[[127 128 129 129 127 128 129 128 122 143 128 119 134 128]
 [130 128 128 126 133 128 128 128 132 113 128 132 140 126]
 [129 128 128 130 122 129 129 127 132 124 128 132 137 127]
 [129 128 127 128 135 127 128 128 124 132 128 115 124 129]
 [132 128 128 129 125 128 127 128 131 128 128 132 133 127]
 [132 128 129 127 129 128 126 128 127 118 128 142 125 127]
 [126 128 127 129 124 128 127 128 125 127 128 119 151 128]
 [125 128 128 128 132 128 127 128 127 100 128 124 125 126]
 [126 128 129 128 130 127 127 128 127 128 128 120 137 128]
 [124 128 128 129 125 128 129 127 131 124 128 142 125 126]
 [125 128 127 126 131 128 127 127 123 134 128 129 123 129]
 [133 128 128 128 133 128 126 127 125 133 128 127 127 127]
 [130 128 127 126 129 128 128 127 132 141 128 128 120 130]
 [129 128 128 129 121 128 130 128 133 125 128 112 127 128]
 [129 128 128 128 133 128 126 128 126 117 128 139 118 130]
 [126 128 126 125 126 128 129 128 129 124 128 129 123 128]]
Rows and columns are numbered from 1.
The entry directly above the smallest entry: 127
Read off the minimum.
Answer: 100
The entry in row 1 and column 1: 127
Read off the entry directly above the largest entry.
Answer: 125
The bottom entry of the column that holds the largest entry: 123
Read off the entry at row 2, column 1.
Answer: 130
The bottom entry of the column that holds the smallest entry -> 124
Read off the entry at row 1, column 3.
Answer: 129
The entry in row 1 and column 2 -> 128
Read off the bottom-right entry.
Answer: 128
The bottom-left entry: 126
The entry in row 2 and column 3 is 128
Read off the entry in the top-right corner.
Answer: 128
The entry at row 3, column 1 -> 129

[[128, 113, 135, 147, 145, 108, 127, 103, 116],
 [142, 135, 138, 134, 110, 117, 130, 133, 127],
 [144, 136, 146, 130, 109, 112, 128, 144, 122],
 [144, 146, 150, 155, 122, 127, 137, 108, 107],
 [148, 148, 152, 148, 121, 121, 146, 112, 111],
 [149, 142, 130, 126, 109, 111, 134, 149, 126]]
Indices start at 1.
The entry directly below the smallest entry: 133
The entry at row 1, column 3 -> 135
Which number is the top-right entry? 116
Which number is the entry at row 2, column 1? 142
Which number is the entry in the top-left corner? 128
Which number is the top entry of the column that holds the largest entry? 147
Which number is the entry just left of 137? 127
The largest entry is 155
The entry at row 3, column 1: 144
Which number is the entry in the bottom-left corner? 149
Which number is the bottom-right entry? 126
Which number is the entry in row 2 and column 3? 138
Which number is the entry directly below the largest entry? 148
The entry at row 1, column 2 is 113
Which number is the top entry of the column that holds the smallest entry? 103
The entry at row 2, column 2: 135
The entry directly above the largest entry -> 130
The entry just right of 136 is 146
Which number is the entry just left of the largest entry? 150
The entry just left of the smallest entry -> 127
Which number is the entry just right of the largest entry? 122
Which number is the entry at row 3, column 2? 136

Questions about the matrix below.
1) What is the entry just left of the largest entry?
2) What is the 5th entry, reading row by row?
3) What is the bottom-right entry?
4) What is the fourth entry in reading order?
5) What is the third entry on the main diagonal?
6) What is the entry just right of 145?
7) What is the top-right entry?
8) What is the top-left entry?
array([[120, 125, 124, 128, 134, 135, 137, 115, 140, 129, 130],
       [142, 123, 144, 115, 120, 108, 132, 147, 112, 129, 135],
       [130, 121, 125, 120, 125, 110, 126, 139, 139, 103, 118],
       [133, 131, 131, 147, 138, 133, 132, 121, 114, 136, 148],
       [145, 129, 131, 124, 117, 110, 129, 138, 131, 116, 125]])
1) 136
2) 134
3) 125
4) 128
5) 125
6) 129
7) 130
8) 120

[[127 116 130 124 115 130 115 129 121]
 [126 117 124 122 116 130 117 136 119]
 [145 117 127 146 129 114 116 139 152]
 [128 116 125 122 115 127 112 134 125]
 [157 116 120 125 121 123 105 140 134]
 [126 116 111 109 120 124  99 146 126]
 [128 117 126 140 127 121 121 137 137]
 [138 116 125 137 127 120 116 138 136]
 [127 116 118 125 115 123 105 143 136]
 [139 132 137 130 106 134 126 125 115]
 [127 117 128 139 137 114 110 139 151]]
Give the third entry on the main diagonal.
A: 127
The entry in the top-left corner -> 127
The entry just right of the largest entry -> 116
Give the last entry, reading row by row.
A: 151
The 3rd entry in reading order -> 130
Give the second entry on the main diagonal.
A: 117
Give the second entry in reading order.
A: 116
Give the entry directly below 143.
A: 125
Give the entry directly below the smallest entry.
A: 121
The second largest entry: 152
The centre entry: 120
Give the smallest entry in the last row.
A: 110
Give the entry in the top-right corner.
A: 121
Give the entry just left of 119.
A: 136
Give the bottom-left entry.
A: 127
Give the first entry of the smallest entry's row.
A: 126
Give the smallest entry in the last column.
A: 115
Give the 5th entry in reading order.
A: 115
Give the entry just right of the smallest entry.
A: 146
The top entry of the column that holds the smallest entry -> 115
The entry just left of the centre entry -> 109
Give the first entry of the largest entry's row.
A: 157
The entry just left of 111 -> 116
The last entry in the row that holds the largest entry is 134
Give the entry directly above the smallest entry.
A: 105
The entry directly above the largest entry -> 128
Give the third entry on the diagonal from the top-right corner.
A: 116
Give the fourth entry in reading order.
A: 124
